In the data rows, 128 means zero.
Here are some numbered points:
tensor([ 70, 113, 198, 103, 157, 184, 127, 161, 178, 116, 236,  81,  56, 180, 155, 137, 106, 122, 155,  81,  80, 165,  70, 149, 107,  51, 185, 146,  78,  52, 148, 177]) 0
tensor([162, 126, 124, 153, 135,  70, 119, 123, 136, 119,  93, 176, 131,  89, 111, 120, 119, 114, 107, 127, 142,  81, 119, 124, 125, 185,  58, 110, 135, 157, 146, 135]) 1
tensor([ 79, 160, 105,  76, 138, 185, 132, 117, 191, 195, 127, 133, 155, 146, 141, 155, 166, 126,  76, 103, 128, 152, 152, 226,  87, 141, 162,  85, 169, 125, 123,  91]) 2
tensor([ 91, 150, 150, 146, 109, 182,  86,  69, 111, 114, 150, 123, 149, 159, 150, 116, 123, 111, 135, 103, 128, 118, 155, 134,  83, 134, 173, 184, 140,  84, 121, 186]) 3
tensor([148, 160,  97, 113, 147, 108, 161, 168, 142, 131, 108, 117, 131, 115, 185, 127, 159, 131, 102, 132,  82, 156, 137, 175, 168, 139, 117,  34,  59, 151, 135, 100]) 4
tensor([184,  99, 102, 120, 100,  97, 165, 129,  98, 107, 103, 147, 117,  73, 159, 118, 187, 129, 100, 147, 133, 102, 128, 103, 155, 152, 140, 113, 103, 186, 121,  87]) 5
tensor([ 18, 159, 155, 178, 133, 139, 113, 109, 118, 102, 134, 189,  88, 123,  87, 137, 102, 104, 106, 146, 148, 116, 141, 116,  96, 100,  63, 166, 142, 109, 118, 146]) 6
tensor([ 99, 160, 163, 170, 113, 188,  98,  77,  94, 111, 156, 113, 149, 135, 147, 107, 133, 125, 143, 104, 132, 114, 166, 127,  73, 135, 187, 182, 149,  88, 123, 186]) 7
tensor([ 94, 162, 154, 145, 112, 194, 100,  75, 105, 127, 169, 108, 143, 141, 148, 115, 120, 110, 142, 111, 129, 111, 155, 121,  82, 143, 177, 190, 153,  99, 115, 178]) 8
tensor([115, 116, 190, 181, 118, 115,  69, 134, 121, 119, 137, 165, 111, 128,  53, 121, 132, 113, 120, 139, 128, 103, 102,  49, 156,  94,  88, 161, 129, 148, 108, 123]) 9
tensor([147, 155, 104,  98, 153, 110, 166, 178, 140, 130, 114, 124, 145, 120, 190, 118, 160, 130, 105, 134, 108, 163, 136, 174, 160, 141, 106,  37,  58, 155, 134,  98]) 10
tensor([209, 106,  77, 159, 135, 105, 179, 155,  94, 126,  75, 114, 126, 125, 151, 117, 172, 132, 108, 133, 160, 101, 143, 128, 131, 173, 120, 115,  65, 184, 117,  93]) 11
tensor([163, 154, 133, 159, 149, 136, 114,  99, 106,  87, 184, 121, 129, 175, 159, 161,  73, 139, 176,  79, 140, 191, 114, 113,  96, 136, 150, 157, 104,  95,  76, 130]) 12
tensor([191, 109,  86,  75, 123, 121, 154, 135, 119, 111, 116, 127, 130,  98, 142, 129, 139, 147, 138, 131, 127, 129, 129, 141, 177, 106, 120,  99, 134, 156, 144, 126]) 13
tensor([ 86, 106, 142, 112,  81, 130,  95, 100, 106, 133, 165, 121, 148,  92, 145, 148, 100, 142, 136, 168, 128, 143, 120, 109,  91, 148, 126, 157, 200,  88, 131, 174]) 14
tensor([126,  84, 168, 156, 145, 113, 129, 198, 130, 146,  94, 119,  93, 166,  43, 124, 139, 114, 122, 157, 132, 110,  91,  76, 172,  87, 112, 142,  83, 153, 134, 106]) 15
tensor([ 81, 119, 134,  83, 170, 116, 143, 118, 173, 141, 119, 203,  97, 112,  98, 162, 111,  95, 116,  92, 144, 153,  89, 197,  75, 147, 143, 141, 145, 107, 106,  93]) 16
tensor([116, 134, 133, 154, 101, 153, 101, 125, 110, 145, 120,  90, 149, 159,  80, 102, 103, 162, 134, 184, 110,  99, 150,  47, 198,  83,  88, 123, 173, 148, 164, 143]) 17
Which three points above are nearest to each new point? Their numbers follow each, nearest first.
tensor([ 19, 160, 149, 193, 125, 147, 109, 124, 100, 108, 134, 186,  92, 127,  80, 141, 117, 105, 105, 143, 129, 123, 137, 134,  88, 117,  57, 155, 133,  91, 124, 145]) ~ 6 9 3
tensor([126,  98, 155, 137, 139,  79, 132, 162, 131, 124, 169, 115,  93, 156, 133, 195, 107, 139, 150, 137, 119, 208,  61, 129,  83, 138, 165, 147,  90, 109,  68,  80]) ~ 12 16 15
tensor([164, 166, 145, 163, 152, 133, 114,  95, 105,  69, 174, 128, 145, 184, 159, 166,  71, 139, 183,  81, 145, 187, 126, 125,  84, 138, 148, 152, 104, 102,  74, 141]) ~ 12 3 8
tensor([179, 204,  90, 146, 122, 116, 111,  76, 150, 154, 180, 140, 150,  95, 151, 108, 100, 154,  92,  99, 132,  97, 137, 144, 144, 177,  79,  58, 157, 130, 127,  82]) ~ 1 13 4
tensor([ 11, 178, 149, 173, 133, 151, 105, 119, 118, 102, 140, 194,  94, 134,  72, 149,  87,  95, 100, 137, 133, 121, 144, 127, 102, 122,  52, 141, 146,  98, 119, 133]) ~ 6 9 16
tensor([139, 105, 112,  72, 123, 141, 140, 111, 128, 135,  84, 123, 166, 123, 125, 129, 102, 149, 152, 165, 124, 133, 149, 117, 159, 117, 147, 131, 210, 127, 159, 126]) ~ 13 14 17
tensor([144, 108, 126, 134, 123, 157, 121, 143, 176, 222, 119, 105, 138, 162,  88, 104, 197, 124,  76,  94, 154, 101, 127, 165, 106, 161, 195, 127, 122, 156, 109,  60]) ~ 2 11 16
tensor([ 89, 115, 146, 118,  92, 128,  84,  97, 120, 138, 158, 128, 155, 105, 137, 140, 101, 151, 147, 162, 128, 157, 117, 109, 104, 139, 132, 162, 197,  93, 125, 152]) ~ 14 8 3
tensor([ 92, 134, 155,  66, 119,  97,  91, 106, 135, 127, 134, 143, 184, 149, 115, 155,  87, 121, 179, 105, 137, 194, 130, 162, 100,  79, 121, 136, 185,  90, 105, 162]) ~ 14 3 16
tensor([108, 132, 171,  87, 105,  98, 117,  98, 110,  61, 163, 167, 128,  92, 152, 174,  81, 135, 184, 121, 114, 169, 121,  89, 124,  95, 125, 149, 163,  96,  98, 156]) ~ 14 12 3
tensor([114, 107, 152, 143, 161,  82, 138, 142, 121, 124, 171, 121,  93, 153, 139, 189, 118, 132, 144, 115, 110, 216,  58, 123,  88, 122, 155, 135,  77, 107,  62, 101]) ~ 12 16 0
tensor([ 75, 153, 110,  83, 132, 152, 119, 110, 177, 185, 138, 139, 157, 136, 141, 142, 174, 108,  87,  92, 136, 161, 155, 244,  73, 134, 156,  84, 166, 127,  97,  95]) ~ 2 16 10
tensor([169, 113, 107, 118, 108, 117, 166, 156, 123, 129, 105, 153, 128,  91, 143, 153, 168, 133,  88, 166, 145, 110, 125,  99, 152, 178, 142, 110, 117, 184, 128,  85]) ~ 5 11 13
